The rows below fall into families. The same turns and mirrors carry the whole set onto itself and the rows of a family onto each other. For each named row, which other rows are in its family? Write them in the order they are listed.
These 32 rows form 4 families of 8 rows each.
Dol: [12 -1 -6 11 -7 17  4 24]
tafav: [ 9 -5 -6 17 -1 14  4 24]
vid: [ 3 15  9  8 -3 20  1 18]
limi: [-17  -7  14 -12   3  -5  18   3]
zafam: [ -9 -20   5  -2  16  -4  10   5]
nuf: [ 12 -11   1  12  -3  11   8  29]
Rofe: [-19 -10  18   1  -3 -14   9   4]
Fem: [-17  -5  10  -7   3 -11  17  -2]
nof: [ 8  8 -2  9  3 22  5 16]
podu: [-18   1   7 -12  -1  -4  24   6]
Lev: [ 9  4 -4  8 -1 21  1 18]
sime: [  5   6  -3  17 -17   9  -7  10]
kasez: [-15 -22   1  -4   7  -7  16   1]
pudad: [-13 -22  10  -6   3  -9  10   4]
duka: [ 5 10 -2 20 -5 16 -2 18]
nifos: [ 0 14 17  9 -5 17 11 23]
kis: [-13 -17   5  -4  -6 -15   9   2]
felor: [  4   6 -10   6   6  22  11   7]
Vulub: [-19 -13   6   0  -7 -15  13   1]
seze: [  6   3   1  19 -10  16  -4  19]
peku: [ 3  4 -6  6  0 25  9 18]
Bip: [ 4 15  4 14 -8 18  8 20]
Kebom: [ -9 -17   7   2  -6 -20  12   7]
vokek: [ 10   7  -1  17 -12   7  -1  20]
dako: [-11 -17   8 -10   7 -11  15   5]
vol: [-16  -7  17  -2   5 -15  11   3]
duv: [-11  -8   7 -12   2 -12  16  -1]
naz: [ 9 14  3  8 -2 17  8 24]
Lek: [-19  -6  20   4  -1 -10  -1   3]
navuf: [ 5  0 -1 15 -9 18  5 27]
sogo: [-14  -3  17  -3  -5 -15   5   0]
reg: [ -9 -16   0  -2 -13 -18  10  11]

Which other rows belong to the same family as nuf? zafam, podu, sime, nifos, felor, Lek, reg
Which other rows belong to the same family as nof? Dol, Rofe, Fem, kis, seze, Bip, dako

The rows below fall into families. The same turns and mirrors carry the whole set onto itself and the rows of a family onto each other. For each named row, which other rows are in its family? Write them in the order they are listed.
These 30 rows form 5 families of 6 rows each.
zub: [-19  -6   4  -3   8   4  12   1   9  16   4   5  -4   4]
gibuf: [ -8  12   9 -14   3   8  -8  -5   9 -28  -1  -4  17 -10]
dok: [ 14  19  14  -1   2  -2  -7   6  -6 -18  -4  13  -3  13]
Kelan: [-3 -6 -9 -2  6 -7 20  5 -4  7 -9 20 14 -4]
raka: [-13   7  12 -10   9  12  17   2   1  12   4 -11   8  12]
geruz: [ -3  13  -7 -13   4 -16  12  10 -15  14  -7   1  17  10]
Pebe: [ -1  -7 -22  -5   8   1  14   6  -3   2  -6  -8  14 -16]
Mafad: [  9 -11 -20   0  -1  -3   5   7 -10   6  11  -2   1  -7]
zeku: [  9   5  -5  -3  -5 -13 -10   8   4 -17  10  -4 -16 -11]
Pero: [-17   0  -1 -14  11 -14   7  -5 -23  13  -8  -6   6   4]
Kos: [ -4  -1   2   4   0 -17 -14  -1  10 -19  10  -7 -10   8]
naze: [ -4   1   5  -1   7 -11  -4 -10  12 -20   6  -6 -22  -5]
Tigev: [ -1   9  -6  -9   1 -15   2   3 -16  18 -12 -12   3  14]
Nosu: [ -3  -7 -13  -3   1   4  16  17   5  10   3   1  12 -12]
ner: [ -6   8   6  -6  10 -13  -4 -13   5 -33  -1  -7  17  -1]
Zutuz: [ -6   5 -14  -8   3 -15 -16   7   1 -20  12  -2 -10  -2]
ripos: [ 10  14   2  -7   6 -20   0  15 -17 -21 -10   1   4  12]
kir: [ 14  12  14   9   8 -13  -7   2   9 -20  -5  14   5  -1]
mago: [-2 10 13 -2 16 17 13  0  4 15 -7 -9  4  0]
zore: [ -5  13  12 -13   3 -18  -5 -20   3 -25 -12  -7   5  -5]
mupo: [ -5  12  10 -16   3   2  -2 -11   4 -29   6 -18   2  -9]
sefam: [-10  -9  13   0   8  11  12   0  -7  16  -3  -2  -6   2]
soman: [ 17   5   6   4  -1 -16   1  -4   2 -23 -12  12  -6  -8]
rok: [ 18  26  14  -8   3 -12  -3  -1  -8 -20  -7   5   3  -3]
Sasut: [ -4   1  -7  -3  11  -7  -5  21  12 -18   7  -3  -3 -19]
tepa: [ -9  11  26 -12   3   6  -4   4   8 -19  -4 -17   7   6]
sudoz: [-11   6   6 -12  18  14   6 -12   2   6  12 -15  11  -8]
vetog: [ 11  15  10 -10  -1  -7  -1  -3 -16  16  -9   1  18   7]
tefo: [-21   1   2 -16   2 -11  12  -9  -9   9  -9   0  16  14]
bodi: [ -5 -10  -3  -4   5  -1  11   5  -8  11 -13   8  15 -20]

Which other rows belong to the same family as zeku? raka, geruz, Nosu, mupo, rok
Which other rows belong to the same family as Kelan? zub, naze, zore, soman, tefo
Which other rows belong to the same family as gibuf? dok, Pebe, Tigev, Zutuz, mago
Which other rows belong to the same family as sudoz? Mafad, ripos, Sasut, tepa, vetog

The rows below fall into families. The same turns and mirrors carry the whole set onto itself and the rows of a family onto each other. For each named row, which other rows are in its family? Write them in the order they are listed.
These 36 rows form 12 families of 3 rows each.
pel: [-11  34   6   0 -17  -4   8 -19   8  -5   9   0   8   6  -1   6  -1  -4
  -4  27  13 -26  19  -1  22 -10]
zasa: [-12 -10  23 -13 -11 -10  12 -20   6  -9   2   7  -6  -5  16  -1  16   5
   1  26  14  -4 -19  -7  -2  14]
fipob: [-29  19  17  -5   0   1 -17  19   9  -3  22   8  -7  -3 -16 -18   7   3
  -5   9  27   6 -14  -6  12   2]
lan: [ -7  31   2  13 -26   3  15 -20  -5   2   0   1  -7  10   6   6   4  -3
 -10   1   0 -15   5   0   9  -1]
pab: [-27  14   8 -22  -1  -4  -8  14  20  -3   4  10  -4  -5 -14  -2  16  -6
   5  -8  22  12   1 -13   9  -3]
Mus: [-15  43  -1   9 -15  -5  -1 -23   9   0   2   2 -11  13   5   5   2  -3
   5   5   2  -7  13 -11  20  -3]
pilor: [ 11  32   2  -1 -16  -5   8 -17  -6  -4   6   5  -5  14  10   0  15  -2
  -9  14  18 -20  19   6   3  -9]
keti: [-21   1  24   4 -20   7  13 -22  -5  -8   5   1   1   7  12   6  23   2
   4  27   8   2 -14 -13  -2  18]
bufa: [-17  13   4 -13   2   0 -15  23   9  -2  10  10  -3  -5  -8  -9  17   1
   5   7  33  12  -8 -14  18  -7]
Tuvir: [  4  -6  22  -3 -19  -5   1  -6  -7  -7  17   1 -16   0  15  -7  14  -5
  -6  31  20   6 -12  -9  -6  15]
Sava: [-17  42   6  -4 -15  -7   5 -26  12 -14   5   9   0   6   7   4   9  -3
  -8  10   6 -23  18   3  13  -4]
Kab: [ -9  34   2   5 -20   7  -7 -21  16  -4   3  16  -2  15   0 -11   1  -5
 -10  20   3  -7  17   8  29  -3]
mur: [-17 -10  22  -3 -12   2  21 -13  -2  -3   2   1   4   9  11 -13  18   1
   1  30  12  -5 -18  11   6   3]
lir: [-28  -8  14   3 -17   3   9  -8  -2   4   1   4  -7   5  11  -8  14   0
  -9  18   0   2 -23 -13 -11  12]
medun: [-19   6   5  -5 -12   7 -14  14  19   6   5  16  -1  -4 -17 -11  13  -3
  -4   4  28  17  -1   0  24  11]
nul: [-35   9  11   0   1   5 -12  15  16   5   7  -1  -5  -4 -10  -3  12   9
   3  -4  21   3 -11 -14  15   8]
butu: [-18 -16  22 -15 -12  -7   3 -15  -5  -3   3   3  -9   4   9  -6   9   1
   4  40  17  -9 -10 -15   6   9]
duvop: [ -4  36   7  10 -15  -5  -7 -12   6 -14  18   2 -10  11  10 -10  -1  -7
 -19  23   3 -19  15   0  11  -9]
zim: [-13   4  22  -3 -25   0   6 -12 -12 -18  11   9  -1   8   2  -2  11 -10
  -4  40  11   5 -21  -7   0  17]
mizu: [-18  14   9 -18  -8 -10 -15   3  14   7   6  -2  -7  -4 -20  -7  23 -11
   2  -6  34   1  -5  -2   3  14]
Vusoz: [ -9  -3  31 -13  -6  -3  -2 -28   6  -3   4  -2  -5  11   3 -14  21  -4
   1  28   6 -10 -18  -1  -7   4]
negiv: [-31  11   3 -22  -2  -1  -7  16  15  17   2   0 -16   6  -6 -14  11  -4
   3   1  25   7  -4   3  11   2]
supu: [-17  15   4  -3 -11   2 -14  29  10 -10  18   5  -2  -3 -13  -9   9 -15
 -11   3  25   9   2 -11   8   0]
Tofis: [ -9  32   0   4 -17 -13   0 -23  17 -13   0   2  12   8 -10  -7   6 -20
  -4   8   6 -21   3   3  15  -6]
geli: [-20  15   0 -22  -8   4 -15  18   5   9  16  14   5 -12  -9  -3  22   3
   2   9  20  13  -5 -18  11  -2]
Fipu: [-12  -1  13  -5 -14  -6   2 -13  -6 -12   7   8  -2   1  20  -3  20   4
  -4  46  19  -5 -20  -8   3  14]
nuno: [  0  49   5   1 -20  -8  -4 -15   1  -5  14   5 -16  10  -1  -1  -9  -8
  -2  16  14  -7   6   0  22  -1]
peb: [ -9 -14   5  -9 -16  -2   7   5  -2  -8  -4   6   2   5  12  -8  15  -7
 -13  26  22 -11 -19  -8 -10  13]
Biraz: [ -8  -5   9 -14 -22  -1   2 -18  -9  -2   6  13  -2  -2  22  -9  13   6
  -1  34   7  -8 -20 -18   8   9]
vutu: [-17  39  -9   4 -20 -14  13 -18   6   2   4   5   0  12   1   0  13 -14
  -1  17  11  -5  16  14  16  -3]
lila: [ -8  49  -3  -6 -17   3  -5 -12   1 -12   5   7  -3  14   9   3   6  -7
  -6  21  13 -18  15  -2  22  -9]
res: [-30  15   4 -17  -8  -5  -9  12  13   7  15   6   1  -4 -15  -9  14  -7
   8   7  36   7  10 -20  13  -3]
Mimup: [-18  18  -6  -8   7 -10 -15  19  16   5   9  11  -3   4  -8 -17  16  -2
  -8   7  20   3   5  -9  -2 -15]
Zaker: [-26  24   3   4  -4  -1  -5  10  10  19  14   4 -11  -4 -12  -6  17   5
  -4 -12  14  10   1  -8   2  -4]
pitep: [ -9  39  -5  -4 -19   0  -5 -11  -4  -5  10  12   5   0   3   3   9   5
  -9  13   5 -25  13  -1  28  -9]
ruvur: [ -7  -6  22  -5 -22   6   0 -23   4   2   6  13  -8   5  10 -10  19   5
  -5  39  15   7  -9   4   7  22]

Which other rows belong to the same family as zasa? pab, Sava
Which other rows belong to the same family as Kab? medun, ruvur
Which other rows belong to the same family as negiv? mur, vutu
Which other rows belong to the same family as duvop? Tuvir, supu
Which other rows belong to the same family as zim? fipob, nuno
Which other rows belong to the same family as geli? Biraz, pitep
Which other rows belong to the same family as lan? lir, Zaker
Which other rows belong to the same family as lila? bufa, Fipu
Which other rows belong to the same family as keti? Mus, nul

